One turn moves each row of this set onto another row. After a few examples, where does it send each row asked below?
Q584: .22	.26	.00	-.05	-.03	.14	.18	.14	.10	-.12	.10	-.39	-.23	-.24	.13	-.23	-.09	-.06	-.09	.26	.05	-.09	-.18
Q628: .26	.12	-.09	-.17	.00	.36	.12	.09	.00	-.01	.24	-.08	-.04	-.21	.13	-.13	-.17	.11	.12	.29	.17	.08	.04
Q51: -.07	-.02	.18	-.24	.09	.33	-.10	-.08	.09	.00	-.07	.06	-.09	-.18	.25	.10	-.16	-.05	-.07	.12	.29	.07	-.22
Q833: .14	.37	-.17	-.10	-.12	-.08	.18	.03	.02	-.15	.05	-.25	-.27	-.16	.18	-.15	.07	-.17	.06	.27	.09	.13	-.06
Q754: -.13	-.01	-.12	-.19	.06	.18	-.19	.06	.06	.11	-.08	.10	-.06	-.25	.22	-.16	-.04	-.06	-.08	-.12	.24	-.09	.10
Q533: .26	.14	.05	.19	.11	.04	.01	-.06	.01	-.09	-.05	-.02	-.18	-.08	.04	.20	-.11	.16	.00	.31	.22	-.13	-.01
Q637: .04	.20	-.08	-.03	.04	-.02	-.24	.05	-.03	.16	-.14	-.23	-.20	.19	.37	-.13	-.05	-.06	.04	.08	.02	-.09	.02
Q405: -.03	-.15	.21	-.15	.15	.22	-.15	-.07	.16	-.01	-.09	-.01	-.03	-.13	.12	.08	-.24	-.06	-.11	.09	.26	-.02	-.14
Q586: .11	.24	.00	.02	.20	.15	.15	.03	-.04	.20	-.11	-.03	-.17	-.18	.21	-.17	-.20	-.05	.07	.11	.16	-.15	.17
Q113: .10	.22	.04	.01	-.08	-.06	-.04	-.04	-.01	.04	-.02	-.31	-.18	-.03	.30	-.21	.05	.01	.10	.44	-.03	.15	-.06
Q671: .04	-.22	.06	-.03	.15	.09	-.22	-.01	.19	-.08	-.15	-.02	-.06	-.12	.08	.08	-.22	.05	-.10	.07	.26	-.01	-.11
Q31: .00	.00	.03	-.38	-.11	.31	-.05	.16	.09	-.08	-.06	.06	-.14	-.17	.22	.05	.00	-.20	.01	-.06	.31	-.17	-.06
Q902: .04	-.09	.17	-.17	-.07	.02	-.13	.09	.17	-.37	-.16	.11	-.13	-.28	.20	.11	.07	-.11	.00	.21	.12	-.03	-.13
Q233: .11	-.08	.09	-.12	-.14	.14	-.25	.19	.12	-.37	-.31	.07	-.16	-.19	.26	.06	.09	-.05	.07	.09	.12	.02	-.06
Q979: .13	.06	-.14	-.14	.04	.05	-.17	.03	-.02	-.13	.03	-.26	-.02	-.02	.27	-.33	-.11	-.07	.09	.21	-.25	.11	.02
Q853: .23	.24	.03	-.07	-.07	.10	.34	-.14	.06	-.05	.05	-.31	-.07	-.10	.19	-.13	-.18	-.17	-.03	.26	.09	-.10	.02
Q836: -.08	-.16	.20	-.11	.09	.02	-.18	-.13	.03	-.18	-.21	.05	.00	-.09	.25	.03	.04	-.21	.11	.18	.18	-.02	.11
Q450: .43	.14	-.21	-.04	-.08	.08	.00	.31	.14	-.18	-.07	-.13	-.27	-.25	.20	-.04	-.04	-.01	.19	.11	.16	-.03	.04
Q766: .18	-.07	-.02	-.10	-.16	.20	-.21	.26	.12	-.27	-.37	.10	-.06	-.17	.26	-.02	.00	.02	.06	.03	.12	.00	.05
Q132: -.11	.01	-.02	-.35	.02	.27	-.11	.13	.10	.03	-.03	.07	-.07	-.22	.17	-.10	-.03	-.16	-.07	-.13	.24	-.10	.00
Q401: -.16	-.02	.18	-.17	.14	-.04	-.13	-.03	.10	-.11	-.21	.03	-.05	-.17	.26	.08	-.02	-.25	.13	.16	.26	-.07	-.02
Q583: .23	.29	-.04	-.12	-.05	.13	.14	-.08	-.02	.11	-.07	-.42	-.05	.05	.33	-.16	-.10	-.10	-.03	.11	.05	-.13	.12
Q735: .30	.08	-.11	-.02	-.01	-.08	-.24	.09	.06	-.07	.13	-.12	-.06	.12	.08	.05	.09	.01	-.12	.19	-.02	.07	-.18
Q662: .20	.27	.13	.01	.02	.11	.27	-.01	-.11	-.14	-.12	-.26	-.29	.02	.31	-.06	.04	-.05	-.11	.20	.15	-.08	.03
Q8: .17	.14	.01	-.12	-.07	.27	-.05	-.08	-.11	-.03	.11	-.06	.01	.19	.26	-.04	-.10	.18	-.14	.19	-.09	.09	.01
Q95: .31	.12	-.04	-.12	-.08	.06	-.03	.33	.04	-.05	-.08	-.19	.06	.16	.18	-.10	-.11	-.06	-.04	.04	-.04	-.24	.03
Q777: .28	.25	.09	-.03	.03	.01	.12	.04	-.05	-.04	-.03	-.26	-.18	.14	.21	.05	.06	.07	-.20	.17	.13	.07	-.07
Q724: .25	.34	.04	.11	-.19	.07	.09	-.06	.05	-.03	-.05	-.28	-.24	-.08	.32	-.03	.04	-.05	.04	.42	.17	.05	-.16
Q198: .19	.13	-.10	.08	.02	.01	-.12	-.18	-.03	-.20	-.02	-.11	-.24	-.27	.34	-.10	.05	.02	.26	.35	.04	.02	.16
Q972: -.05	-.01	-.06	-.36	-.28	.32	-.20	.12	.17	-.20	-.03	.01	.02	-.20	.22	-.01	-.08	-.03	.16	.17	.21	.04	-.07
Q9: .27	.24	-.16	-.08	-.17	-.16	.07	.19	.06	-.05	-.07	-.28	-.18	-.05	.03	-.15	.08	-.14	.00	.19	-.05	-.07	-.05
Q430: .27	.17	-.06	-.16	-.09	.26	.12	.00	-.02	-.16	.11	-.38	-.09	-.06	.09	-.18	-.07	.09	-.15	.27	-.11	-.03	-.11
Q795: -.06	-.04	-.13	-.26	-.24	.34	-.20	.10	.09	-.10	.00	.05	.07	-.12	.16	-.02	-.10	.14	.10	.19	.30	.07	.00
Q308: .00	-.24	.09	-.07	.04	.06	-.22	-.08	-.01	-.22	-.14	.04	.10	-.14	.27	-.10	.04	-.11	.17	.23	.18	.04	.20
Q672: -.06	-.09	.00	-.38	-.24	.26	-.10	.05	.16	-.27	-.09	-.01	-.11	-.26	.30	-.05	-.12	-.13	.23	.19	.11	-.04	-.02

Q95 goes to -> Q8
Q583 goes to -> Q777
Q405 goes to -> Q836
Now these:
Q671 goes to -> Q308
Q584 goes to -> Q853
Q31 goes to -> Q51
Q533 goes to -> Q198

One turn moves each row of this set onto another row. After a few examples, where does it send each row asked below?
Q547: .08	-.29	-.30	-.42	.01	-.05	-.01	.26	.02	-.01	.13	-.02	.26	-.08	.11	.14	-.25	-.12	-.11
Q498: -.11	-.07	-.08	-.06	-.01	.00	.07	-.12	.06	-.19	.09	.01	.23	-.30	.14	.21	-.08	-.20	-.26
Q823: -.16	-.10	-.09	-.10	.05	.03	.09	-.05	.07	-.14	.13	-.09	.21	-.35	.14	.22	-.06	-.24	-.20
Q226: .21	-.01	-.14	-.31	.03	-.07	-.02	.41	.21	.01	-.05	.06	.20	-.07	.05	.17	.04	-.05	-.11
Q17: .19	.05	-.12	-.34	-.06	-.12	.00	.41	.18	.01	-.08	.09	.15	-.11	.10	.19	-.02	-.03	-.05
Q835: -.01	-.13	-.21	-.09	.03	.02	-.02	-.04	-.09	.38	-.28	.05	.24	-.17	.22	.02	-.06	-.06	-.02
Q923: -.02	-.13	-.24	-.12	.12	.31	.07	-.03	.07	.18	-.18	.00	.30	-.11	.31	.14	-.16	.14	.08
Q787: .09	-.02	-.33	-.49	-.26	.01	.11	-.17	.01	.17	-.01	.13	.16	-.31	.16	.24	.12	.00	.09
Q62: .04	.04	-.30	-.48	-.25	-.03	.12	-.19	.05	.14	.01	.14	.18	-.35	.12	.22	.09	-.10	.11
Q324: .08	-.08	-.29	-.08	.03	.25	.14	.09	.07	.13	-.19	-.08	.27	-.03	.31	.20	-.21	.16	.08
Q282: .08	.06	-.31	-.46	-.20	-.02	.17	-.17	-.01	.19	-.04	.13	.10	-.30	.12	.15	.10	-.01	.15
Q328: -.05	-.18	-.08	-.29	.10	.04	.06	-.05	-.22	.06	-.02	.18	.37	-.20	.18	.21	-.20	-.20	-.14
Q526: .11	.02	-.35	-.41	-.23	.08	.19	-.18	.03	.16	-.02	.09	.17	-.31	.14	.25	.14	.03	.14
Q58: .09	-.14	-.34	-.03	-.10	.14	-.12	.03	-.16	.04	.15	.10	.12	-.01	-.12	.06	.22	-.01	.05
Q858: -.16	-.15	-.09	-.14	-.04	.03	.03	-.07	.04	-.15	.14	.09	.15	-.26	.25	.27	-.11	-.21	-.25
Q879: .04	-.04	-.44	-.02	-.06	.07	-.19	-.02	-.11	-.06	.06	.13	.13	-.04	-.16	.03	.10	.01	.03
Q483: .22	-.02	-.11	-.25	.02	-.06	.02	.44	.14	-.07	-.03	.13	.15	-.13	.05	.17	-.02	-.01	-.05
Q976: .14	-.02	-.34	-.41	-.24	-.02	.09	-.18	.07	.18	-.17	.13	.21	-.28	.12	.23	.15	-.10	.11
Q152: .07	-.11	-.39	-.02	.00	.16	-.13	.01	-.15	.04	.12	.20	.11	-.02	-.13	.12	.13	.01	.07
Q497: .06	-.21	-.27	-.21	-.25	-.23	.00	-.07	.02	.13	-.18	.11	.26	-.27	.02	.02	.09	.13	.02
Q907: -.10	-.02	-.03	-.04	.01	.05	.10	-.02	.06	-.17	.11	-.01	.18	-.30	.19	.25	-.04	-.18	-.26
Q59: -.22	-.11	-.08	-.04	-.03	.02	.03	-.12	.04	-.15	.17	-.01	.21	-.29	.10	.22	-.02	-.18	-.18
Q654: .13	.05	-.34	-.46	-.25	.02	.13	-.11	.05	.16	-.07	.12	.23	-.32	.17	.27	.12	.03	.11
Q363: .04	-.07	-.32	-.07	.00	.27	.20	-.01	-.03	.11	-.17	-.09	.31	-.11	.34	.15	-.18	.15	.01
Q244: .03	-.02	-.40	-.01	-.01	.10	-.11	-.05	-.14	.02	.15	.15	.09	-.04	-.16	.13	.17	-.04	.07
Q253: .21	.07	-.12	-.28	.02	-.03	.00	.42	.14	-.04	.03	.05	.17	-.07	.02	.15	.08	-.04	-.10
Q87: .08	-.32	-.37	-.11	-.04	-.17	-.03	.01	-.03	-.09	.02	.02	.04	-.07	-.14	.12	-.13	.03	.07
Q88: .02	-.07	-.28	-.03	.07	.32	.07	-.03	.04	.16	-.10	-.15	.24	-.12	.32	.17	-.18	.12	.05
Q602: .17	-.03	-.11	-.37	.03	-.10	-.03	.36	.13	-.08	-.05	-.03	.13	.02	.06	.20	-.02	.02	-.10
Q15: .11	-.01	-.43	-.06	-.04	.18	-.07	.02	-.13	.03	.15	.16	.10	-.03	-.15	.10	.17	-.02	.09
Q810: .05	-.09	-.35	.03	-.03	.19	-.13	.01	-.18	.03	.08	.08	.18	.05	-.12	.09	.11	.01	.07
Q387: .04	-.06	-.29	-.10	.06	.26	.10	-.02	.03	.13	-.17	-.14	.22	-.10	.32	.14	-.22	.18	.03
Q269: .22	.02	-.15	-.26	.00	-.03	-.01	.42	.19	.00	.01	.02	.20	.01	.07	.14	.04	.01	-.10
Q373: .00	-.03	-.26	-.05	.04	.29	.16	-.02	.07	.12	-.11	-.13	.22	-.17	.36	.17	-.16	.16	.03
Q397: -.09	-.03	-.02	-.11	-.03	.00	.10	-.09	.09	-.19	.14	.05	.19	-.32	.17	.27	-.09	-.19	-.21

Q363 goes to -> Q823
Q15 goes to -> Q526
Q328 goes to -> Q547
Now these:
Q59 goes to -> Q17
Q152 goes to -> Q787
Q654 goes to -> Q88
Q976 goes to -> Q923

One turn moves each row of this set onto another row. After a few examples, where does it send each row asked below?
Q617: -.16	.05	.04	-.05	-.06	-.23	.20	-.13	.07	.20	-.06	-.10	-.01	.00	.16
Q568: -.06	-.07	-.30	.10	.24	-.06	-.06	-.12	-.08	-.15	.11	.15	.03	.12	-.18
Q743: .12	.20	-.06	.34	-.07	.08	.09	-.03	-.02	.01	-.19	.02	-.09	.04	.11
Q576: -.23	-.03	-.07	.02	.20	.23	-.20	-.11	.03	-.15	.15	-.01	-.06	-.05	-.09
Q952: -.08	-.07	.07	.14	.15	.13	-.03	.07	-.20	.03	.12	.07	-.16	.21	-.22
Q531: -.19	.05	-.07	.05	.03	-.28	.19	-.17	.05	.22	-.08	.04	.00	.04	.11
Q299: .12	-.14	-.11	-.04	-.08	.18	-.11	-.27	.07	-.17	.09	-.07	-.02	-.08	-.01
Q959: .09	.08	.00	-.09	.14	.16	.27	.00	.02	-.15	.01	.09	.08	.17	.08
Q678: .15	-.11	.06	.16	-.11	.13	.06	-.12	-.24	.10	.10	.09	-.10	.16	-.15
Q188: .04	.11	-.05	.38	-.01	.18	-.10	-.05	-.09	.03	-.07	.10	-.15	-.03	.04
Q675: -.23	.08	.03	-.14	.11	-.10	.27	.01	.10	.12	-.06	.02	.00	.11	.16
Q85: .06	-.14	.03	-.02	-.17	.22	-.11	-.21	.05	-.12	.03	-.18	.03	-.12	.03
Q693: .15	-.04	.07	-.07	.00	.29	.16	-.06	-.03	-.21	.00	.09	.11	.08	.05
Q305: .14	-.19	.08	.10	.05	.07	.01	-.06	-.02	-.14	.06	-.09	-.11	.26	-.22
Q262: -.10	.01	-.10	.07	-.10	.24	-.16	-.20	-.22	.08	.10	.13	.01	-.17	-.05
Q721: -.11	.06	-.25	.21	.21	-.13	.13	-.12	-.08	-.02	.04	.18	.06	.14	-.11
Q82: -.27	.08	.06	-.08	.04	-.19	.18	-.04	.03	.21	-.04	-.05	-.05	.01	.13
Q281: -.27	-.12	-.09	-.12	.17	.19	-.15	-.04	.00	-.11	.20	-.06	-.02	-.04	-.07
Q778: -.20	.04	.08	-.09	.02	-.20	.18	-.04	.13	.12	-.09	-.17	-.07	.05	.12
Q129: -.15	-.07	-.07	.14	-.08	.13	-.15	-.24	-.15	.15	.16	.06	-.04	-.18	-.02
Q845: -.11	.10	.04	.03	-.05	-.14	.17	-.04	.17	.12	-.20	-.14	-.04	.06	.18

Q952 goes to -> Q678
Q129 goes to -> Q85
Q743 goes to -> Q959
Now these:
Q693 goes to -> Q568
Q82 goes to -> Q617
Q845 goes to -> Q675
Q576 goes to -> Q262

